Rows swapped in pairs by one turn or mirror: which row each one swaps with
The rows were stretched afterwards, more along some directions than others.
J_983: 0.64	-0.53	-0.60	-0.65	-1.82	0.29	0.53	-4.13	-2.16	0.39	1.89	0.47	1.71	-0.36	1.51	-1.46	-1.20
J_911: 1.83	1.24	-0.39	0.21	-0.80	0.37	0.52	-2.91	-1.09	-0.03	-0.09	0.01	1.08	-0.81	-0.58	-1.86	0.66
J_306: 0.88	0.06	0.67	0.63	-0.83	0.43	-0.69	-2.25	0.33	1.18	0.38	-0.02	-1.01	0.35	-0.43	-1.87	1.30
J_700: 0.97	-0.12	-0.51	-1.45	0.68	-1.05	0.84	-1.70	0.66	-0.38	1.01	0.72	-1.38	0.09	1.06	-0.26	-1.51
J_154: 1.22	0.80	-0.93	-1.35	1.56	-1.41	1.31	-0.30	-1.61	1.22	-1.07	-1.00	-2.63	-0.51	0.47	0.40	2.19
J_914: -0.54	-1.37	0.89	-3.63	2.00	-0.86	1.17	-0.33	0.24	0.98	0.59	0.57	-2.74	-1.32	0.48	1.39	-0.12
J_122: 0.57	-1.65	0.43	-1.83	-2.45	-0.61	-0.17	-4.52	0.76	-0.24	2.04	0.97	0.81	-1.69	-0.25	-0.70	-3.06
J_307: -0.02	-2.09	-0.58	-1.84	-0.45	-0.05	0.48	-3.19	0.71	-0.19	1.21	0.78	-1.15	-1.02	-0.10	0.61	-3.25
J_949: 0.05	-1.06	-1.24	0.08	0.71	0.13	0.25	0.32	1.15	-0.11	-0.41	1.86	-0.87	-0.39	1.33	-0.56	-0.87
J_660: -1.11	1.03	-0.58	-2.03	1.81	-0.22	1.34	1.15	-2.30	1.72	0.27	-0.67	-1.42	-1.99	1.23	0.76	1.27
J_156: 0.21	1.07	0.05	-0.70	1.27	-1.20	0.41	1.91	-0.85	1.40	-0.73	-0.46	-1.94	-0.85	-0.03	0.72	0.48
J_950: -1.02	-1.61	-1.01	-1.65	1.08	-0.32	0.73	-1.64	-0.72	0.66	0.14	0.77	-2.01	-0.38	2.25	-0.27	-0.52
J_218: 1.10	0.66	0.32	-1.27	1.18	0.23	-0.15	-1.61	0.56	0.89	-0.12	-0.54	-2.29	-0.55	0.06	-0.07	0.40
J_980: 1.73	0.23	-1.18	1.22	-0.87	1.48	0.70	-2.40	-1.95	0.26	0.98	0.58	0.81	-0.03	1.06	-1.84	1.34
J_530: -1.44	-0.25	-0.58	-2.59	0.67	-0.97	-0.13	-1.08	0.65	-0.02	0.75	1.23	-1.57	-1.72	1.84	1.47	-2.09
J_744: -0.60	0.79	0.93	-0.08	0.21	-0.89	0.06	0.78	-1.64	0.04	0.56	0.95	-0.28	-0.37	1.15	0.70	-0.29
J_275: 2.03	0.38	-0.93	-1.39	1.12	1.01	1.95	-1.59	-1.96	0.51	0.79	-0.04	-0.46	-1.14	1.58	0.25	0.46
J_858: 2.08	-2.02	-0.23	-1.12	-0.72	-0.46	1.79	-1.95	0.80	2.07	0.31	-0.04	-1.36	-0.49	-0.42	-0.38	-0.38
J_683: 1.61	0.87	-0.01	1.34	-0.62	0.58	-1.20	-1.38	1.05	0.39	-0.26	-0.33	0.75	-0.49	-1.76	-2.20	0.36
J_889: 0.87	0.77	-0.68	1.56	-1.42	0.01	-0.29	-2.40	-0.06	-0.06	0.46	0.51	0.42	0.82	-0.79	-1.55	-2.11
J_130: 2.57	-1.05	-1.64	-1.08	-0.35	-0.25	0.86	-4.31	-1.08	-0.35	1.40	1.10	-0.55	0.10	0.64	0.10	-1.42
J_409: 1.02	-0.94	-1.61	-1.04	0.10	-1.02	-0.01	-0.14	0.20	-0.51	0.78	0.23	-1.17	-2.36	-0.14	1.33	-1.57
J_752: 3.33	0.48	0.23	-0.61	0.21	-0.28	1.74	-1.74	-2.49	0.97	1.01	-0.25	0.05	-0.36	-0.92	0.13	0.80
J_709: -1.92	-0.30	1.20	-2.48	0.53	0.38	0.83	0.32	0.43	1.90	0.41	0.26	-1.66	-0.93	-0.17	0.36	-0.88
J_377: 0.75	-0.71	-2.34	-0.96	1.06	-0.67	0.66	0.36	0.36	-0.09	-0.30	0.99	-1.61	-1.13	1.22	0.78	-1.26
J_938: -0.67	0.58	-1.15	-1.51	1.94	0.33	0.55	-0.82	-2.12	-0.44	0.33	0.81	-1.37	-0.78	1.66	0.62	0.40
J_305: 0.55	1.22	-0.09	-1.51	2.46	-0.53	0.97	1.80	1.07	0.94	-1.23	0.13	-1.79	-1.77	-0.14	0.91	1.23
J_249: 1.68	1.36	-0.60	-0.77	1.04	-0.67	2.54	-0.09	-2.27	0.10	-0.06	0.79	0.40	0.90	1.33	0.60	-0.14
J_186: 1.18	-0.55	-0.04	-0.55	0.00	-1.05	-0.28	0.63	2.66	-1.07	0.70	1.56	-0.02	-0.67	-1.20	1.30	-3.68
J_726: 2.64	-1.33	-0.13	-0.65	-0.94	-0.21	3.23	-1.44	-0.61	1.15	1.30	0.70	1.02	-0.28	-0.43	-0.56	-1.76
J_961: 2.36	1.90	-0.25	0.79	1.43	-0.11	0.82	1.55	0.11	-0.47	0.18	-0.15	-0.05	-0.76	-1.03	-0.53	0.32
J_348: -1.44	-0.64	-1.27	-1.95	0.74	1.11	1.07	-1.01	0.34	0.56	0.17	1.24	-1.28	-0.62	1.25	-0.01	-1.30
J_998: 0.70	-0.39	-1.48	-1.06	1.26	0.18	-0.19	-1.79	0.77	-0.27	-0.26	-0.09	-2.72	-0.76	-0.54	0.00	0.52
J_376: 0.92	-1.48	0.71	-1.03	-0.75	-0.77	2.08	-1.48	1.22	1.43	1.30	0.97	-0.50	0.31	-0.14	-0.19	-2.05
J_107: 1.11	0.16	0.28	-1.78	0.87	0.20	3.35	-1.70	-3.51	1.67	0.32	-0.74	-0.50	-0.38	0.46	0.22	0.92
J_231: -1.10	1.29	0.84	0.65	0.36	-0.20	-0.23	1.20	-1.58	1.06	-0.27	0.46	-0.51	0.07	0.94	-0.70	0.58
J_223: 1.17	1.45	-1.63	2.15	-1.21	0.91	0.02	-1.67	-2.60	0.56	0.20	-0.34	0.65	-0.01	0.19	-1.28	0.25
J_651: 0.66	-1.51	0.51	-0.62	0.24	-0.43	2.97	1.04	-1.14	1.47	0.64	0.82	-0.66	0.18	-0.04	0.43	-1.10
J_84: -0.60	0.80	0.24	0.38	1.31	0.23	0.08	1.37	-1.87	0.98	-0.28	-0.45	-0.81	-1.08	0.16	-0.47	1.07
J_871: 0.45	-0.79	0.29	-3.08	0.58	-0.34	2.57	-1.77	-3.27	1.38	1.68	-0.62	-1.40	-1.26	0.97	1.03	0.84
J_441: 1.15	-0.37	-1.13	-0.03	1.59	-0.47	0.73	0.56	1.17	-0.61	-1.06	1.70	-1.36	-0.11	1.01	0.15	0.40
J_846: -1.46	-0.85	-1.25	-2.36	1.89	-0.75	-0.84	-0.03	2.97	0.83	-0.59	0.25	-3.62	-1.77	0.14	0.58	-0.64
J_937: 1.40	1.65	-1.15	2.41	-0.23	0.80	0.91	-0.27	-0.55	-0.01	0.09	0.67	1.00	0.64	-0.43	-1.31	-0.42
J_989: -0.33	-0.25	-1.26	1.05	0.13	0.07	0.85	-0.51	-1.01	0.02	-0.14	1.24	-1.01	1.32	0.74	-0.50	-1.41

J_305 pairs with -> J_530
J_409 pairs with -> J_154
J_752 pairs with -> J_130
J_306 pairs with -> J_980
J_156 pairs with -> J_377
J_651 pairs with -> J_989
J_249 pairs with -> J_186

